One turn moves each row of this set onto another row. After a few examples, where does it send each row asked below?
kabe: [  0 -14   4   4   6  -4  -1   5 -23 -23   2   3]
liso: [  2 -21  -6   8   5 -11  -6   8 -18 -14  -1  14]
benul: [  1 -17  -1  -1  -3   5  13  17 -11   5   9   3]
Gat: [ -5 -23   5   2  -8   2   1  11  -1   6  -2   8]
Mome: [  5 -22  -2  -1  -9   0   7  12 -18 -15  -1  -7]
kef: [  5 -13   4  -5  -7   2  -3  25  -8  -4   6   5]
vib: [ -5 -17  -9   7  -1  -3  -3  11 -13 -21   7   4]
Tol: [ -4 -24   8   3   1   6   7  10  -4   0   4  -3]
saka: [ -2 -12  13   5   4  -6   5  11 -14   6 -11   5]
bes: [  6 -10  -2  10  -5   3  -7  17 -10   4   3   5]
Teb: [ -6 -20  14  -7   0  -5   2   3 -22  -3  -7  15]
Mir: [ -5 -20   9  -2  -4  -1   9   5 -22   1 -13   3]
nimu: [  5 -10  -6  -2   0  -1  -4   8   0  -5   4  -3]
Lozu: [ -2 -20  -2   4  15  -2   2   2 -15 -12  -6   3]
kotav: [ 10  -8 -10   2   1  -5   5   1 -19  -6   9  11]
dode: [  0  -5   8  -7  -7  -8   8   7 -10   3   8  12]
saruk: [ -3 -16  15   5   4  -6   2  -4 -21  -1   8   8]
Nosib: [  7  -9  13  12  -2 -12  -2   4 -21  -3   2  10]
Lipa: [ -5 -25  13   0  -2   0   7  14  -3  -5   8   0]
Febe: [  0 -21   6  -1  12  -5   3   0 -14 -15  -3  -1]
setil: [  5 -10  14   4  -3 -17  -6   4 -19  -9   0  10]
Napup: [ -7 -21  -4   4 -13   1  -3  18  -6  -2   1   6]
fug: [ 14 -23   1   6  -1  -7   0  14 -16 -13   6  -3]
nise: [  3 -15   2  -5   5 -15  11  -1 -18 -12  -3   7]
gev: [  0 -15  12  -6 -17  -6   3   9 -11   3   1   3]
bagu: [  1 -16  -9   8  -9   3   5  13  -9 -14   3  -2]
suso: [  1 -18 -10  -4  -4  -3  -3  23 -11 -11   6  10]
tozor: [-4 -5  4 -8 -4 -7  4  6 -8  5  0 15]
zufuv: [-12 -15   6   8  -2 -13   7   6 -19  -6  -2  19]
kig: [ -8 -16   6   1   1 -10  -5   6 -27 -17  -3  12]
nez: [  7 -12  -7   4  -4  -5   3   4 -20 -11  16  10]
pul: [  4 -21  -5  -7  -7  -4   3  16 -12 -15  -6  -3]
dun: [  6 -10  -7   5  -1  -1  -1   2 -28  -9  -2   1]
leker: [-15 -21  10  -4  -2  -4  -2   8 -11   1  -1  16]
fataz: [  1 -15   4  13   0 -13   3  -1 -21  -8  -6  15]
dubuk: [-10  -7  15   4  -5  -5  10  12 -11   0   3  13]
lig: [ -7 -22  10   5  -4  -1  11   7 -26  -1  -6   6]
Kiz: [12 -8  0  3 -5 -3 -8 17 -8  1  1  4]
nisel: [ 11 -20 -11  -1   2  -5  -4   7 -14 -12   4  11]
zak: [-10 -14  10   3  -6  -5   1  23  -7  -1   4  11]

Teb turns into dubuk
liso turns into kig
Now find these:
Lozu turns into setil
Mir turns into dode
dun turns into nise

One turn moves each row of this set onto another row. After a few examples, where does it send each row asked below?
gen: [ 13  10  -8  19  -9   6   7   4  12  -3  -4   5  -2   5   9  -2  -6 -13
  -1   8   4  12 -10  -5]
dok: [ 14  13   2  20  -2  -4   5 -20  -7  -5   9  17  -6  -1  14   0  -6   0
   9   2   0  -1  -4   5]
seva: [ 19  15  -5  16  11  15   8 -15  18  -4   8  12  -2   8   3  -2 -18 -10
 -16  -7  -6 -11  -3   0]
pinul: [ 17  10  -9  20   0   0  10  -2   8   0  -4   0  -4   5   7  -2  -8 -23
   1   9   7   7  -9   0]
keti: [ 16  18  -4  21   4  -8  18 -21   0  -4   0  16  -3   3   7   5 -16 -10
  12   0  -4  -3 -16  12]
Fezu: [ 12  13  -6  18  -4   8  13  -5  14   1   3   7 -11   2   3  -4 -11 -25
  -7   6   3  10 -10  -5]
kemu: [ 22   2  -6  11   6   5  12 -20  13  -3   0   7  -7  10   8  -2 -15  -4
  -7   2 -13 -21  -4  -3]
puvu: [  9  16   6  15  -1  -4  11 -23  -1  -4  14  14 -12  -5   6  -4 -13 -13
   6   1  -2  -4  -7   2]
biki: [ 12  12 -10  14   0  -2  10  -3   8  -2 -12  -3  -6   0   3   6  -9 -18
   2   8   3   5 -14   2]
gage: [ 18  13  -2  14   9   7   9 -11  16 -11  -1   5  -5  12   0   3 -15  -1
  -9  -5 -18 -15  -2   2]
lorav: [  7   5   5  10  -9   6   5  -9  26   1  -3   5  -5   2   4  12  -1   3
  -4  -6  -9  -4 -21   1]
Zosu: [ 10  14   7  27   7   6   5 -10  18  -3   6  15   6  10   9  -5  -7   8
  -6   1   7 -10 -14  12]
bem: [ 10   9 -11  12  -5   5  11  -1   7   1  -9   0  -3   4   3   9  -8  -8
  -1  10   3  11 -16  -3]
vab: [ 15   9  -2   7   6   8   5 -20  13   0   3   6 -11   1   2   1 -15  -6
 -15  -3 -13 -17  -5  -4]
kir: [  0  12  -1  24  -3   3  15  -6  17  -2  -9  18 -11   5   2   9   2   7
  -4   0  -1   0 -18  12]
Bava: [  8  -1   5  29  -6   8  18 -11  14   4  10  16 -12  11   5   4   5  -3
  -1   5   2   8  -6   2]
kinil: [ 21   3  -2  14   7  11   0 -16  10   2  -1   6  -3  10   3   5 -12   5
 -11   2 -12 -13   0  -7]
zot: [ 17   6 -15  11   0   0  15  -9  14   1 -10   3  -7   4   9   7 -11 -17
  -6  10  -1   5 -20  -1]
mubo: [ 18  12   1  22  -3 -10  13 -21   0  -2   5  16  -7   2  12  -4 -12 -15
  12   2  -5  -4 -10   7]
tezu: [  7  16 -12  10  -1   3  12  -5  11   4  -7   5 -11  -1   0   3 -12 -16
 -10   6   1   4 -20   2]
tafek: [ 25   9  -8  19  14  10   4 -11  16  -6  -5   6  -4  10   6   0 -12  -8
 -11  -1  -5 -14   2   1]
vupu: [  8  25  -3  17   7  -2  14 -19   0  -5   9  17  -5  -1   5   0 -17  -8
   2  -2   2  -5 -14  12]
lakin: [ 21   5  -4  15   8   8   9 -13  10  -1   8   5  -7  17   5  -3 -12  -4
 -12  -1 -15 -15   1   1]
nev: [  9   5  18  16   1   0   8 -22  19  -2  11   9  -7   6   3   8  -3   6
   3   5  -5  -5 -13  -6]
Tem: [ 12  15 -11  16  -1   0  11   3  17 -10  -6   4  -8   6  10  -1  -7 -17
  -9   7  -2  10 -14   2]
pova: [ 12   3   7  25  -6   9  18 -14  14   4  13  16 -13   9   4   6   4  -3
   5   6   4   9 -11   1]
Tupi: [ 12  20   0  20   4  -1  10 -19  -4 -11   4  17  -2  -1   8  10 -12   3
  11  -2   0   1  -9   9]
mol: [  5  16  -1  21  -5   2  12  -6  17  -2  -6  20 -11   3   5   6   2   7
  -1   1   1  -1 -23  13]
guzo: [ 13   6 -10  10   0   1  14  -5  10  -1   0  -2 -11   8   6   7  -7 -16
  -7  12  -2  12 -13  -2]
davu: [ 23   4  -5  13  11   8   5 -16  13  -4  -6   1  -9   7   2   6 -11  -7
  -9   1  -9 -14   2  -4]
Nebeb: [ 16  19   1  23   2 -10   7 -15  -3  -4  10  16  -6   5  14  -3  -9 -11
   5  -1  -5   0  -8  14]
Nito: [ 15  19  -4  19   7  -5  10 -17  -2 -11   1  11  -4  -1   9   3 -12  -6
  10  -5   0 -10  -5  14]
kitet: [  4  16   6  27   9  -2   8 -10  20  -5   6  17   6  12  10   0  -5   8
  -6   2   4  -5 -17   9]
tig: [ 20   8 -11  18  -2   2  14  -6  20  -5  -6   7  -6   5  13  -1 -10 -23
  -4   8   0   7 -14  -4]
vovaf: [ 16   0   0  24  -4  17   7  -8  20   4  12   8   4  10  13   0  -2  -4
 -10  -2   8   3 -11   6]
duz: [  5  16   2  26  -4   4   9  -8  16  -3 -10  18  -8  -1   4   5  -2   5
  -2   1   5   0 -20  17]
Zovum: [  3   1  16  19   2  -4   9 -21  16  -1  11   8  -5   6   6   7  -2   5
   1   8  -3  -2 -11  -5]
nif: [  6   4   4  12  -8  10   5 -11  24  -3  -7   2  -4  -3   4  13  -4   4
  -6  -5  -4  -3 -18   5]
sovaz: [ 12   0  10  27  -6  10  14 -17  10   6  10  13 -12   4   4   5   1  -4
   3   7   7   8  -8   4]
Taf: [  3   1   5  13  -7   5   6 -13  22   2  -1   4  -2   3   5  15  -1   3
  -5  -9 -10  -4 -17   4]
Pur: [  7   2  18  17   1   4   8 -23  16  -1   7   4  -4   2   0   8  -6   7
   3   6  -3  -8 -10  -2]
pel: [ 22  12  -1  20   9  14   1 -11  17  -7  -3  11   2  11   4   3 -15   2
 -10  -4 -10 -10   0  -5]
pas: [ 17   4  -1  22  -3  15   9  -7  23   7  14  11   4  16  11   2  -1  -3
  -8  -5   3   3 -15   4]
mibaf: [ 18  11   0  18   4  -4  10 -22  -5  -6   9   8  -7   0  10   2  -9 -10
  12  -1   0  -8   0   8]
Zegu: [ 11  17   5  24   8   2   6 -11  19  -1   9  19   4  13  10  -2  -4   9
  -6   1   4  -8 -19   9]
mukog: [ 23  10  -7  17  10   9  15 -16  19 -10   0  10  -1  12   7  -1 -19  -6
  -5  -3 -11 -17  -4   0]
fala: [ 12  18   4  17   4 -10  12 -22  -3  -6   7  11  -8   2   5  10 -12  -8
   9  -1  -9   2 -11  11]
nage: [ 12   3   0  26  -2  11   7  -8  22   4  12  12   7  14  14   2  -1  -3
  -9 -10   1   2 -11   7]

nage turns into Bava
nif turns into duz
Now find these:
gage turns into Tem
puvu turns into vab
Tupi turns into pel
mol turns into Zegu
tig turns into mubo
pinul turns into mibaf

One turn moves each row of this set onto another row. After a few examples, where does it send each row asked below?
boma: [ -6   5  -4  -3   2  -1  -6  11   2   7  -7  12   5  -3  -8  -4   1   1
 -10   5  -5  12]
kon: [  3   4 -10  -1   3  -6   3   7 -15  12 -14  16  -1   0  16   7   1  12
  -7   0  10  -2]
nupu: [ -9   1  -1  -2   8   9   2  17  -2   3  -2  10  -1   0   6   3   5  -5
 -14 -27   2   2]
Vad: [ -5  15  -9  -5   1   2   1  15   6   9   2  -4   7   0  14   8 -11   1
  -4 -11   5  -5]
Lavad: [-15   2 -10  -9  16  -8   5  -8   5   9 -18   9  -5  10   6   8  -9  -1
  -2   0   0  -7]
kedi: [ -8   0  -5 -11  -1 -12   5   8   6   9  -6  13   4  -1  -8  -9 -16   6
  -9  -7   1 -10]
bup: [-14  11 -14 -15   7  -5   4   0  -6   7 -19  -5 -10   2   1  -2  -7   7
 -16  -7  -6  -3]
Fize: [-17  13 -16 -15  13  -6  -2   3 -10  11 -16  -2 -10   4   2  -1  -3   9
 -16 -10  -2  -5]
gom: [-10  -6  -6 -12   7  -3   9   0   0  12 -15   9   5  11   3   6   1 -11
   1  -4  -4   4]
zep: [ -3   1 -14 -17   8   0  -3  -6  -5   6  -4  15  -5   0   3  -8   0  -3
  -6  -1  -5 -10]
Lub: [ -1   0   0  -8  13  -3   2  10  -9   6 -17  13  10  -4 -11   4  -8   7
 -19 -15   4 -11]
zumus: [-19   3  -1  11   1   3   4  11   4   8 -14   3   1   0  14  -9  -3   2
  -6 -17  10   5]
fivu: [  1   8 -10   1   3  -8   3   8 -14   6 -17  14   0   0  16  10   1  10
  -6   2   8  -5]
tok: [  8   9   0   1  10   9  -1   2 -10  -1 -18   6   4  -5   7  -3  -4   9
  -6 -14   6 -12]
vabik: [ -8   3  -7  -2  12  11   6  -3  -5  17 -15   1  12   1   7  -7 -15  -1
  -2 -14   3  -2]
dovo: [ -8  -1  -2   7   6   0   3   2  -2   8 -23  -4  -3  -1   2  -8   8  -4
  -2  -8  -4   6]
zava: [  5   5  -6   3  -1   3   2  -3   8   7  -5   9  -1   3   5  -7 -12   4
   2  -5   1 -12]
bulo: [-18   5   0   7   3   6   2  16   3   5 -14   8  -1   1  15  -8  -6   9
 -11 -16  14   1]
Zis: [ -4   7 -20  -4  11  -3   1  17   2   7 -30   4   3   1  -3   1  -3  -7
 -15  -9   9  -8]
faza: [ -5  12  -9  -7   3   4   6  14   6   7   3  -7   4  -4  12   6  -8   0
  -6 -12   6  -6]
Tadat: [ -9  -1  -3   8   6  -1   7   2   0   7 -22  -3  -2   0   2 -11   6  -3
   1 -11  -1   5]
vit: [-15   4 -13  -8  17  -8   3  -5   7   8 -20   7  -7   9   5   8  -8   0
   0  -1   3  -8]
tazav: [ -3  -8  -6  -8   3   2  11   4   1  10 -13   9  10  12   5   3   4  -7
   1  -9  -4   4]
Delu: [ -5   9 -17  -7  14  -1   1  14   7   9 -31   7   2   0  -1   1  -5  -5
 -15 -11  12  -8]
seg: [ -7   2   9   4  11  -4   5   9  -3   7 -13  20   3 -10   1   6  -2   6
   2 -16  10   1]
bopaf: [ -7  -1  -1   1   8  10   0  16  -2   2  -2  13  -5   0   4   3   6  -2
 -13 -27   3   1]
zubov: [ -2   4  -7   2  21  -4 -10  13   1   2  -2  17  -8   3   8  10   7   4
  -7 -16   6  -3]
mege: [-11   9 -10   0   6 -10  -3   7   4  13  -6   7  -7  -6  -6  -1   3   7
 -17 -18   8 -18]
sivet: [-16   8 -10 -11  12 -10  -6   9  -7  13  -1  15   0  10  11   0  -4  16
 -12 -15   8  -2]
fafu: [ -7   5  -6  -5  -1   1  -8  17  -1   6  -7  12   4  -2  -6  -4  -4  -2
 -10   2  -5  12]
sol: [-15   8  -9 -15  13  -9  -8   8  -7  13  -2  12  -1   8   9  -2  -3  16
 -14 -16   7  -5]
lel: [  1   5  -6  -2  23 -10 -12  10   2   4  -4  14  -7   7   2  10   3   7
  -9 -10   7  -5]

zumus turns into zubov
tazav turns into bulo
zava turns into tok
Now find these:
seg turns into mege
faza turns into kon
Lavad turns into Tadat
Vad turns into fivu
sivet turns into vit

